Here are some points:
[ 13 -28  31 -56 -58  35 -28  48 -59 -47 -99  12  47  36]
[ 46 -30  -3 -39 -18   8 -25  38 -16 -18  47  16 -12  -1]
[ 24  18 -12  50  45 -60  31 -34  77  76 -39  15 -48 -47]
[  4 -96  -7  33  65  -3  55 -47  95 106 -56 -52 -97 -22]
[ -3  -7  -4  55  17 -75  47 -39  60 -91 -87  49 -15 -31]
[ 20   7  31 -97 -43  42 -64  30 -42 -29  65 -67  27  40]
[-38   3  -1   9  26 -18  38 -95  20  10  -6  43 -41 -93]
[-17  35  -1  21  37  39 -92  12 -43  -3  29  38 -45   0]
[ 23  18  36  45 -24 -31 -10  18  11  21 -12  -3  53 -22]
[  1  22 -12   0  17   4  27  11 -26  -4  16  65 -62  33]
[ 51 -36  14  -8 -27  -2 -92  30   1   0   9  18  56 -20]
[ 49 -36 -19  -3  -1  48 -16  43  11 -14  -2  14  70  -3]
[ 27 -25  14  -8 -40   8 -27  19 -16 -16  19   5  42 -28]
[  0 -96  27  47  31 -10  32 -32  38  68 -36  14  -6 -93]
[ 34  13  17 -97  -8  12  18 -95  -4  16 -13  42  60  17]
[-32   1  -7   0  38 -91  58 -16  26  16  -8  28 -34  34]
Then 10 other points, each followed by its number:
[-47  16  11  15  36  -9  57 -37  10  24  -6  27 -34  19] 0
[  3  13   5  78  29 -61  47 -38  72  82 -69  26   3 -58] 1
[-52  34  -3 -27  38  47  20 -34  48  26  18 -74 -60  29] 2
[-12  35  -4  29  44  25  37   1 -44  -2  24 -93 -45  21] 3
[ 43 -32 -20 -45 -25  30 -23  31  15 -18  19 -20  30   8] 4
[-93  39  25  67  -3   0 -92   3   3 -91 -36 -93  55   7] 5
[-43  36 -97 -13  37 -91  31 -26  -7   6  43  -2 -90   9] 6
[-23   9 -20 -20 -97  -6  48 -19  53  35 -32   1 -31  23] 7
[ 16  68  -1  24  37  22  11  -8 -41  22   7  46 -50  32] 8
[-93 -16   1 -24 -17  21 -31  44 -12  -8  52  10  -3 -93] 9
Which three of these numbered points are nearest to each point below, looking only along the 3 directions in which the first points spread most? Their numbers follow each, nearest first.
[ 44 -31 -16 -47 -25  35 -17  37  20 -16  20 -19  26  15] > 4 9 5
[ 46 -96 -14 -42 -16  39 -15  37  22 -11  26 -16  36  15] > 4 9 5
[  6  19   5  -1  22  -2  12  -3  17  13  30   9 -60  11] > 3 2 8
[-13  18 -29  14  50 -47  55 -47 106  77 -99 -46 -97 -22] > 1 0 7
[ 49 -47 -97 -97 -18  51  -7  39   0 -11   6  21  53  -3] > 4 5 9
[-18  -4 -12 -22  20   4   7  -1  61  16  10 -59 -29  16] > 3 2 9
[ -7  -1   8  32  28 -46  50 -19  54  45 -32  37  -5 -93] > 1 7 0
Now 10 new points, numbered from 0 again:
[  9  62 -97  39  25  -8   5 -14 -36  30  23  26 -56  17] 0
[  9 -22  32 -32 -68  39 -46  43 -67 -56  61  -9  43  14] 1
[ 47 -96 -14  -3  -6  50 -92  41   9 -16  -2  17  65  -3] 2
[-35  -1 -23  -3  29  15  56 -19  20   3 -31  56 -37  45] 3
[ 33 -27  11 -43 -33  30  -7  37 -36 -12  57  15 -18 -93] 4
[ 19 -29  34 -40 -63  37 -32  60 -64 -43  55  28  41  52] 5
[ 31 -27 -97 -27 -58  25 -52  55 -47 -54  54 -93  43  28] 6
[ 48  39  31  59   0  27  15   8  -7  38 -22  10  63  13] 7
[ 25  -1  42 -24 -61  57 -50  37 -65 -39  54 -11  37  34] 8
[-10  25  -8   9  37  29  27 -95 -45   0  25  63 -50  28] 9
The same question for these:
[ 20 -16  34 -29 -40  29 -26  45 -97 -91  53   5  55  24] > 5 1 8
[ 33 -35  12 -47 -43 -91 -25  60 -40 -59  49 -93  55  40] > 1 5 6
[ 25  17  14  52 -14 -21   6   9   7   8 -28   2  59   1] > 7 4 3
[-58   0 -13 -33  32  23  33 -23  54 -91  14 -59 -67  35] > 9 0 3
[ 34  39  38  63 -14 -27 -13  -2   0  40 -27 -10  55  -5] > 7 4 3
[ 17  10  19 -40 -38 -91 -49  36 -47 -42  60 -64  35  46] > 5 1 8
[ 28  24  36  41  -4 -38   7  10  19  36 -12   2  67 -13] > 7 4 3
